Each path below is one point turned by a fixed rotation once a step. After each direction that follows a path, write how fast that rotation turns it, in degrees a step (0 if it stays still).
Each turn is a multiple of 5 degrees from 10 to 175, or 0.
Each row of a path follows its step; steps can be skipped.
path 1
step 0: [ 17 -22  -4  -6   4   6  -7  -4  -7 -11  24 -24   1  -6   5   2  16   0
  10  23   7  41  12 -18  23  12 -10  15   9  34  23  -9  10   7  23  -9
 -24  -9  15]
step 1: [ 14  -5   3   1  18  -6  -6   5  13   2   4 -11  21  15  -6  17 -18  -8
  -2 -11 -19   2   6  36 -38  24  38   1 -14 -18   3  10  14 -12 -18  20
   5 -28   3]
step 2: [-24   3  24  -1 -17 -35   5   4 -27 -10  33 -18 -10 -25  -1   9  -2   8
 -11 -13  -2 -10  13  -3  29  12 -12 -29  -2   8  -1  -6 -13  17  -4  19
  -9  12 -21]
step 4: [ -1 -11  -9  -2 -14 -13  -3  27  -9  -7 -30 -16  14   8 -13   5   3  -1
  12  10 -17   1  16  10  19  46 -29   6 -15   2 -16  10   3  10 -28 -22
  -3 -29   8]
step 5: [-15 -10  19  -2  13 -13 -22  -6  21   3  34   3 -14 -11 -17 -15 -23  -2
   6  -4  12  14   9  10  -7 -20  19 -26 -23  17 -13 -23   4  -2  -5   3
 -26   8  34]
step 6: [ -8 -15 -15   2 -12  22   9  32  -1  -9   9 -11  -8   2 -19  43  33 -12
 -11 -30   1  19  13   5  16   6  14  14  14 -12  13  -7 -14   7  16  22
   9 -10  -6]
step 8: [-26  -2  13   1 -22  33  -8 -20   8 -10   8   7   6 -10  26   3  -9  -9
  -3   5  -4  22  28  -7  25   8 -22 -28 -12   2  28   0 -18  10   2  -8
  -9 -18  25]
step 11: [-17  -9   1  27  -3  -4  19 -18   3   9   8  37  12  12  -8  -4  -7  -8
  -5 -28  -4  31   5  19  -3  -5   6 -31  22  20  17 -12  26  20   2  14
  -6  -2 -17]
step 14: [-15   2  13 -20 -12  15   7  33   5  -5 -18 -13   4  -2 -14  30   8  27
 -19  -7  -7  18   8  20  19 -14  14 -50   9  -4   3   9  12  -5  -2   0
 -18   7   7]
step 19: [-21  -2   9   9   2 -20  16 -21 -26  -9  -7   7   1  -8  -9  32 -16  20
   1 -28 -20   9  -8  -3   6  35 -12   3 -13  18  -5  -3  17  -2  -3  23
 -31   2 -24]
Speeds:
[  7  -5   6   5  -1   2  -4   3  -1  -2  -4   3   3   2  -7   2  -2   0
   4   7 -12   3  -4   2   3  -9  -5   0  12   5  10   7   6   2  -4  -7
  -3  -3  -2] : 100
[  3  12  -8   2  -3   0   2   4  -1   2  -5   5   2   6   6 -10   1   0
   5  -2   0   4   0   1   1   1  -7   3  -5  11  10   1 -10   6  -6   5
  -1   4   2] : 85
[ -6  -3   4  -1   2  -3  -3  -1   6   2  -5   2  -1  -3  -1  -4   3   2
   0   1   2  -7  12  -4  -4  -1   7 -16  -2   7   7   4   1   6  -6  -1
  10  -2  -3] : 115
[  6  -5   3   1 -12   5  -3  -2 -10 -10 -11  -3  -3  -2  -4   6   2   1
   0  -1  -1  -2   1  -2   3   4  -1  -3  -9  -2   3   1 -12   5   9   0
   1  -5  -1] : 170
[ -7   4  -3   0  -6   7  -2  -8  -3  -3  -1   1   7   1   3  -8   0  -5
  -1   6   8  -2   2  -3  -3   5  -8   3   5  -1  -3  -4   7   8   1 -14
   0  -8   1] : 85
path 2
step 3: [ -6  35  17  28   2   0 -10   0  16 -27 -15  -6  -4  -4  -7  18   5   3
 -17  -2   0   6 -22   2 -34  -5  14  36  -5   2  -6  -9 -28 -10 -12  11
  -8   4  17]
step 6: [-18  16  -2 -10 -15 -10 -20   6  15  12   7  -5  -5  -3 -29  19 -17 -15
  -5 -21 -30   6  -4  -2  20   7  -2  17  11  29  -5   3  -6 -23 -17  -3
 -25 -12 -30]
step 9: [ -6  44 -10 -12  17 -15 -25   1 -17 -18 -12 -13   0  -8 -20  17   6   0
  -7 -19   6  -4  21  17 -21 -12  18 -12 -20  12 -10  26  -3  -4 -10  15
   7  11   8]
step 11: [ -6  10 -21 -30  31 -17 -11   7  21  32 -14   4  18   0  -1  24   1   1
   6  -5  -1   2   4  17  14  -8   1  12  -1  14  18 -36   0  26 -18   5
 -12   3  -4]
step 12: [ -2 -22 -17   6  -4   4  -6  18   3 -15  12  -6 -24  -8 -24  -3 -13 -12
 -43 -20  -3  -1 -23  17  -7 -33   1  14  -8  15  -2   3  18  -4  -3  21
 -25  -3 -10]
step 14: [-14  21  17 -12   5 -14 -42  -2 -16  -7   0  -2  -1  -5  -1 -11  -7  19
   3 -12  14 -15 -29  27 -17 -15  -7  28  11 -29  -4 -11  -3   3  -9   0
  -4   5  22]
step 15: [-16  13 -15   4  18  21  -5  11  27 -17   4 -15   3  24  -6  31  -7  19
   9  -6  14   1  14 -21 -27  -8  -3   7  -4  23 -27  -9  -5 -10 -22  21
 -11   6  -2]
step 18: [-36  -9 -10 -31  16   8 -17  -4  14  12 -13  -2  -5  -4  -3  -7   2  -4
  -5 -47  -5   5   0  34   4  -7  -7  -6  13   4 -15  -3   4  -5  -4  19
  -4 -15 -29]
step 20: [-15  38  -2   5 -18 -37 -37  21   3   6 -13   5  13  23  -2  15   0   4
   9  -7  -5 -14  -9  13  -3   4   0  -6 -18   5 -19   0 -22 -24 -11  -3
 -17   0  -4]
step 21: [  7  26 -18  -4  16   7   4 -10  -1 -32  -5 -20  20  -2  19  -2  -4  30
 -13 -19 -11   2  11  18 -15 -35   8  14  13  -8   6   1   8   0 -16  21
 -12  16  18]
Speeds:
[-3 -1 -4  5  4 11  1 -9  0 -8  8  3  4 13  8  0  5 -1  2 -5 -2 -2  5  4
  4 -6  2 -4 -2 -4  4 -1  0 -1 10  1 -2 -2 -7] : 130
[  5   2   3   5   0 -12   0   1  11   0   7   0  -1  10   2   2  -8   3
   1   9  -7   1   3   2  -2   5  -3  -1   1  -2   3   0   3   8  -5   7
 -11  -2  -4] : 80
[ -4   1  -1   1   5  -3   3  -7  -5  -5  11  -3  -5  -7  -7  10   5  -4
 -14   4  -1  -1   5  -4   1   6  -3   2  -3   2  -4   3  -3  -2   1   7
   2  -8  -3] : 110
[ -4  -2   7   1  10   0   7  -3   6   5   2  -3  -3   4  10  -1   6   0
   0  -7   0  -1  -3   3   0   1  -4  10   8  -2  -3  -7   0   3 -11   2
  10  -3   3] : 100
[ 0  1  7 -1 -3 11 -9 -1 -1 -1 11 -1  0 -4 -4  0  2 -4  3  4 -3  5 -4 -8
 -6 -5 -5  0  5 -1 -6 -7 -4 11 -2 -2 -2  9 -5] : 35
[ -7  -7   0   0  -3  -3  -7   6  -3   4   1  -1  -4   0   5  -6   7   0
  -7   3   6   0   2  -2   5  -4   2   4   3  -8   1   6   2  -4  -8 -10
  -9  -5 -13] : 60
